In the data rows, 128 means zero.
Some points, one per row:
[149  68 171 112  62 147  51 196 188 165 100 198 161 102  21 120  81 159
  63 126 163 128 192  96 179 142]
[115 171 132 128  97 126 186 149 105 129 166 132 132  99 197 163 154  93
 133  74 143 198 105 133 114 114]
[134 137 110 146  67  73 116 105  89 139 136 199 156 108  90  96 128 126
 205  80 214  81  82 148  96 169]
[161 119 116 124 110 122 109 133 154 109 114 137 173  87  63 120 123 158
 154 111 155 118 147 141 124 146]
[135 131  98 176 154 105  91 102 125  82 131 112 121 131 126  85 139 151
 159 163 120  49  85  96 132 113]
[100 170  95 185 168 110 150  88  88  83 166  88  82 153 217 116 175 104
 158 163  92 116  93 103 128 126]
[155 103 169  90 120 128  92 139 184 169  77 160 131 128  82 170  73 176
  67 160 122 136 159 152 129 146]
[ 68 140 135 142 141 128  82 175 118 109 185  69  73 118 121 106 160 134
 121 137  85 130 124 119 168 129]
[130 106  92 142 118 143  95 161 113 122 143 122 102 127 116  88 141 123
 160 133 125 108 120  88 177 119]
[ 75 171 105 124 129 137 194 103  61 120 160  76 118 135 207 112 152 103
 124 137  90 139  85 136  94  98]
[119 156 112 143 163 152 132 105 135 101 148  47  87 112 243 141 167 106
 111 121  64 150 109  86 158  95]
[184  96  84 140 113  89 132  67 101 144  92 179 146 159 111  87  82 120
 233  99 202  31  97 110  80 143]
[168 119  87 157 136 116 104 123  96  86 124 157  96 143 144  96 123 149
 182 144 178  60  93 124 115 119]
[107 175 153 112 142 147 178 124 106 135 125  94 147 104 178 161 140 106
 126 123 106 179 122 166  65 117]
[142 122 147 119  63  85 120 138 158 155 106 220 162 113  80 140  85 160
 133  89 195 127 149 147 115 140]
[110 107 119 136 189 162  96 137 141 127 122  75  90 152 130 130 122 127
  80 190  54 127 132  94 173 127]
[179 146 129 134 136 127 156  92 103 136 113 156 157 128 154 138 128 108
 172 113 165 129 101 130  84 131]
[162  71 135 119 161 165  56 141 207 137  90 108  86 140 106 138  87 174
  20 192  72 129 175  65 219 113]
[ 99 174 151 111 158  96 176 122  94 140 141 114 124 117 176 155 161 105
 156  85 128 164  80 213  67 128]
[219 122  91 160 116  91 159  88 136 138  78 211 174 119  85 118 101 135
 189 105 202  77 128 108  89 153]
[126 206  57 208 145  68 192  69  40  72 156 101 126 118 237 111 209  85
 231  93 141 105  69 126  61 118]
[166  97  76 153 113 112 120  78  61 168 102 208 156 149  83 101 100 123
 248  95 209  40 114 118  56 172]
[ 97 167  91 159 108  95 176 116  60 128 181 129 114 119 216 104 186  60
 204  63 183 144  79 118  81 126]
[109 186 135 122 112  95 166 108 117  99 162 107 139  78 161 146 171 104
 162  64 145 173 123 178  91 127]
[189  97 119 120 110  84 120  77 140 131  69 231 162 162  66 101  62 146
 180 117 207  35 123 132  63 167]
[126 113 203  72 131 157 149 184 179 165 103 119 155 107 111 185 106 139
  49 138  96 210 171 163 162 108]
[116 110 127 136  94 144  82 158 120 140 157 120  87 130 114 112 169 136
 131 118 111 150 135 107 183 146]
[157  75 129 128  98  89 104 149 158 137  53 183 160 128  65 135  75 146
 131 110 173  79 167 128  79 167]
[124 121 143 126  57 131 116 146 125 161 126 158 150  86 110 117 137 133
 150  68 189 157 143 150 122 160]
[107 154 173 106 154 155 100 151 132 121 174  50  92 119 155 150 137  96
  77 107  68 193 124 153 164 114]
[138 126 119 137 141 132 123 151 171 104 108 122 135 107 149 155 121 146
 117 129 101 146 121 125 159 113]
[107 198  88 171 129 119 207  91  61 112 154  87 156 118 243 134 176  91
 204  68 132 140  57 143  36 109]
[ 98 130 156  82 111 151 156 119 136 177 144 132 129 120 118 151 112 112
 103  89 128 178 128 158 114 136]
[ 99 156 156 115  87 147 184 124 110 137  96 114 176 123 146 129 112 108
 104 102 122 166 118 147  87 121]
[ 89 170 142 131 193 152 165 155 110 121 201  30  93 133 254 152 204  85
 145 141  19 186  94 150 147  83]
[101 112 170  75 122 141 106 181 181 131 147 101 119 127 113 155 123 136
  45 112  97 169 169 122 167 107]
[151 120 145  94 122 133 137 111 140 125 112 123 146 142 155 139  84 136
 129 111 126  94 128 145  88 119]
Then 12 other points, each followed by its number:
[160 145  81 185 138  94 174  59  94 112 110 157 155 122 127  96 130 124
 221 104 167  86  83 138  66 159] 0
[117 126 125 134 167 113 142 104 106 126 135  95 107 156 190 142 150  92
 108 121 104 160 117 146  95 108] 1
[106 114 138 126 128 139 106 162 165  98 166  98 112 122 121 128 165 130
 111 160  73 161 175 117 209 113] 2
[131 131 144 120 153 118 138 106 114 143 103 153 128 125  99 126 118 119
 140 103 150 123 121 186  88 137] 3
[150 162 118 152 108 144 183 106 118  93 111 150 194 122 107 115 125 114
 168 140 141 102 126 120  94 122] 4
[126 137 152 102 166 122 149 103 144 133 150 115 100 138 151 170 143 132
  96 123 110 173 144 175 112 114] 5
[147 167  83 163 103  47 175  33  94 116 104 192 161 125 116 102 128 114
 219  77 205  88 100 147  52 151] 6
[151 151  72 173 152  82 137  74  74 107 129 123  88 152 159  93 172 119
 220 158 132  99  85 139 120 125] 7
[148  61  54 165 140  81  49 121  99 153 108 167  49 178  67  53 128 146
 192 170 165  49 135  77 190 163] 8
[ 47 181 135 114 186 136 135 114 109  53 185   0  40 143 207 142 198 105
  73 187   0 175 124 121 202  87] 9
[137  91 148  96 115 156 123 146 127 166 129 122 136 159  78  94  94 123
 155 135 131 116 136 125 149 134] 10
[175 113  72 179 122 102  76 123  87 116 113 194 144 125  51  57 133 147
 210 127 204  28 118 100 119 165] 11
Which two of these numbered points are nearest to each point below, ignoring the 3 directions in which the first points spread most? Their numbers follow each, nearest first.
[147 122 136 141 161 106 146 110 108 144  98 134 121 144 178 143 138  92
 145 116 142 142 123 123  90 129] > 1 5
[ 65 123 197  42 130 188 111 182 179 138 151  68  91 120 105 177 114 139
   0 164  48 216 173 147 214 118] > 9 3
[100 146 103 162 172  93 139  92 113  90 153  73  62 158 171 108 157  95
 124 141  74 126  99 106 154 103] > 6 9
[ 94 133 120 155 215 117  96 118 124 115 162  36  48 144 206 116 173 121
 108 147  42 153 107 137 172 117] > 3 1
[ 99 154 161  95 120 118 160 104 142 105 117 117 134 124 118 140 121 114
  91 152  93 147 144 137 137 115] > 9 6
[147 103 108 139 134 120 108 135 115 136 125 133 119 170 130 100 109 120
 173 142 153  83 103 120 141 119] > 10 7
[143 140  53 189 169  58 116  79  74 101 142 132  77 152 160  85 191 138
 245 173 153  65 111 125 122 146] > 7 2
[122 128 141 128 137 176 125 151 153  82 124 101 141 138 112 118 127 135
  89 204  74 116 157  87 170 108] > 4 0
[123 154 188 106 144 177 152 127 165 134 164  70 146 109 164 197 138 125
 101 108  54 209 113 164 139 106] > 0 5
[136  88 198  73 147 178 103 194 181 153 117  97 140 139 135 172  83 134
   7 132  87 185 141 131 150  85] > 1 3
[119 127 222  86 135 171 119 170 184 171 112 106 170  84 119 182  99 144
  60 112  86 209 160 146 147 126] > 0 3
[114 126 109 109  75 102 182 120 110 154 130 165 144 121 148 108 125 106
 209  79 193 109 116 171  75 122] > 10 2
[153 119 204  71  91 156 185 134 207 159  86 145 231  63  68 207  91 145
  70  58 143 213 175 197  93 139] > 0 4
[160 104 104 170 113 144  80 157 126 126 108 157 142 120  42  80 115 162
 178 107 167  71 128  86 165 145] > 11 2
[113 139 180  72  46 147 216 146 172 153  62 174 242  87  89 198  78 140
  72  97 172 181 159 183  25 118] > 4 0
[130 132 136 114 165  98 122  88 120 119 115 109 100 137 129 122 118 116
 114 135 119 110 125 154  89 131] > 3 1
[158 109 123 167 109 120  76 137  92 109 131 184 152 111  61  78 112 130
 155 118 189  67 113  98 126 145] > 11 2
[194  73  68 153 108 112  49 135 107 173  99 191 100 165  64  64 113 171
 207 147 189  46 167  84 173 158] > 8 11
[113 131  89 152 137 120 157 109 108  84 145  98 117 143 152  96 175 116
 162 141 127 115 126  99 151 111] > 2 6
[137 123  88 156 125 117 141 129 110  74 116 132 145 137  99  93 103 121
 176 146 136  60 114 108 107 110] > 4 0
[134 192  80 163 145  73 200  82  34 128 165 134 126 125 213 122 200  93
 255  86 175 114  68 179  57 134] > 7 3
[135  81 115 152 150 147  52 176 141 110 134 134 102 135  64  79 108 160
 123 178 119  64 133  75 220 125] > 11 2
[118 132 136 140 144 132  71 154 101 109 165 119 115 123 104  95 142 129
 110 126 130 121 126  98 165 137] > 11 2
[101 141 169 101 145 144 133 134 193  97 121  66 113 111 152 173 119 153
  10 152  59 181 173 135 157  89] > 6 0
[ 92 109 172  64  83 167 113 174 164 145 132 119 139 129  95 139 106 132
  69 147 104 159 175 131 154 126] > 10 2
[185  69  55 178 139  70  31 139 106 125 104 202  77 167  41  33 109 146
 219 183 175   1 142  81 184 176] > 8 11
[104 158  88 164 155  85 146  87 111  74 138 100 103 125 139 122 168 148
 155 139 119  96 114 111 122 108] > 6 9
[117 134 145 115 105 140 207 119 146 137 105 178 170 128  97 136 104 114
 121 150 138 152 157 113 122 147] > 4 0
[132  86 122 134 167 133  67 139 155 135 113 114  66 154 102 133 137 154
  94 202  66 120 140 111 190 119] > 7 3
[152 171 145 125 122  91 200  77 109 120 138 195 158 118 145 149 137 118
 178  93 174 119 110 180  41 124] > 5 6
[126 154 161 117  95 141 188 118 105 166 145 168 178 108 149 132 141  73
 174  82 168 188 106 149 100 134] > 10 2
[134 170 108 131  62  73 204 101  67 166  97 188 176 116 137 117 135 109
 242  45 218 117  97 193  35 159] > 7 0
[ 68 191 154  68 127 129 205 134  84 167 151  93 119 112 198 166 177 102
 125 109 109 225 132 193  95 122] > 7 3
[134 115 134 124 131 116 116 160 128 131 127 124 137 116 129 149 122 132
 122 127 146 103 114 154 117 111] > 3 1
[114 118 167  88 150 141 106 155 136 105 133  66  99 144 137 147 128 158
  48 136  80 166 122 169 139  96] > 3 1
[131 119 187 109 153 185  94 156 208 120 145  51 117 117 146 184 114 160
  32 160  22 185 147 109 203  99] > 0 6
[116 142 132 135 192 129 145 140 103 123 180  74 100 146 230 133 179  78
 129 113  93 160  78 139 115  93] > 1 3
[ 99  98 195  37  66 184 120 189 189 166 110 140 180 117  56 172  55 157
  31 120 129 188 188 158 133 121] > 10 4
[103 174 139 142 101 130 147 122  96 158 137 167 164  97 137 123 150 111
 159  95 166 149 109 137  95 151] > 11 0
[115 143 149 133 151 133 156 140 150 107 179 116 137 117 156 155 156  94
 137  94 109 171 147 128 136 128] > 2 0
[143 124 138 130  83 116  98 135 144 140 132 191 148 108  91 126 126 126
 135 110 152 137 163 132 144 150] > 2 11
[149 116  70 169 173 117 124 131  82 119 135  95  82 169 146  89 141 107
 196 147 117  89  94 108 128 126] > 10 7
[138 119 102 136 110  95 102 137 111 162  75 181 114 132  74 122 132 157
 178 147 171 107 125 130 138 157] > 7 8
[112 146 143 120 119 115 165 101 100 101 102 105 136 129 119 130 125  97
 121 125 123 150 123 146 108 135] > 9 6
[169 126  62 164 129 118  99 102  52 131 118 142 118 176 165  88 118 127
 194 117 175  52  87 104  68 128] > 1 3
[ 84 129  86 169 209 170  88 155 123  64 178   0  22 171 227  94 217 107
  91 206   0 142 124  53 252  84] > 2 11
[114 107 158 117 140 182  48 176 149 143 148  83 116 116  78 116 109 158
  82 142  90 155 128 108 189 123] > 11 10
[109 108 101 149 178 146  83 156 120 112 144  94  84 172 148 100 134 128
 133 193  69  79 114  75 157 121] > 10 3
[103 160 146 143 157 142 194 113 104 143 137  84 157 124 177 152 129  89
 115 132  78 182 106 139  91 126] > 0 1
[106 105 136 116 138 118  99 103 171 148 160 121  88 129  96 139 112 140
 104 151 103 134 144 120 187 145] > 6 7
[107 171 185 107  85 125 171 123 158 150 129 156 169  76 119 174 149 114
  97  93 138 217 159 175 108 131] > 6 0
[113 148 145  99 141 174 140 130  96 127 137  49 108 146 198 170 138 121
  60 123  60 179 112 152  67  98] > 1 3
[103 136 197  84 146 184 108 174 149 143 181  69  96 136 154 163 152 107
  38 163  51 221 142 110 211  94] > 10 7
[ 95 139 146  87 125 126 162 112 148  97 111 100 135 135 111 137 127 122
  81 147  85 160 151 131 144 110] > 9 6
[138 122 128 105 125 177 146 122 110 141 109 125 142 129 123 121 109 121
 138 165 121 140 140 135 128 133] > 10 0
[159  82 146 128 146 141  72 130 170 157  99 133 115 143  97 123  84 166
 107 125 125 120 141 155 141 125] > 3 1
[ 42 179 186 104 157 138 151 162 125 143 191  71  93 109 179 180 157 100
  63 122  64 228 122 175 148 118] > 3 7
[137  99  87 169 173 143  78 129  94 112 155  88  57 176 174  82 136 119
 147 175 113  74  97  73 173 119] > 10 1
[123  91 169  98 133 151 101 146 159 145  98 146 133 139  40 113  75 131
  72 224 110 104 174 112 143 151] > 3 4
[145 105 107 110 106 132  86 139 155 135 146 163 110 147  71  91 148 122
 130 134 145 147 167 107 198 149] > 2 8
[154 169 103 178 109  73 168  88  96 103 162 135 162  93 198 137 195  91
 206  32 181 131  98 149  88 150] > 2 11
[148 158 103 176 145  88 193  78  84 163 129 148 125 129 197 133 156  71
 251 137 151 145  95 140  97 160] > 7 0
[130 131 191  81 150 136 146 122 166 152 121  99 120 106 161 185 118 132
  66 103 105 191 135 188 119 111] > 5 1
[110 149  98 149 186 113 101 123  99 124 181  94  41 127 153 102 173 122
 156 143 105 134 100 117 186 140] > 8 7
[164  62 176 101 134 157  94 173 158 148 102 141 145 138 103 138  74 138
  57 112 134 123 134 119 136 107] > 1 3
[158 102 128 139 182 142 115 130 150 127 109 126  93 133 111 129 119 140
 113 183  87 119 144 102 152 149] > 0 3
[ 96 116 128  96 133 178 136 155 149 114 132  59 106 148 104 135 131 135
  78 192  54 173 153 116 203 101] > 10 4
[145 103 172  87  85 152 108 161 133 149 102 152 155 146  88 144 104 162
 100 140 158 114 146 145 108 127] > 10 1
[128 165  89 171 142  87 111  94 106 100 117 111 108 138 174 114 131 117
 145 131 108  78 106 114  97 130] > 6 1
[169 106 123 126  86 115 126 127 117 170  94 225 172 144  88 101  90 136
 177 115 218  90 146 125  81 152] > 10 1
[136 102 108 138  93 117 167 125 140 105 100 168 167 141  94 118 107 121
 131 142 185  92 132 102 119 127] > 4 0
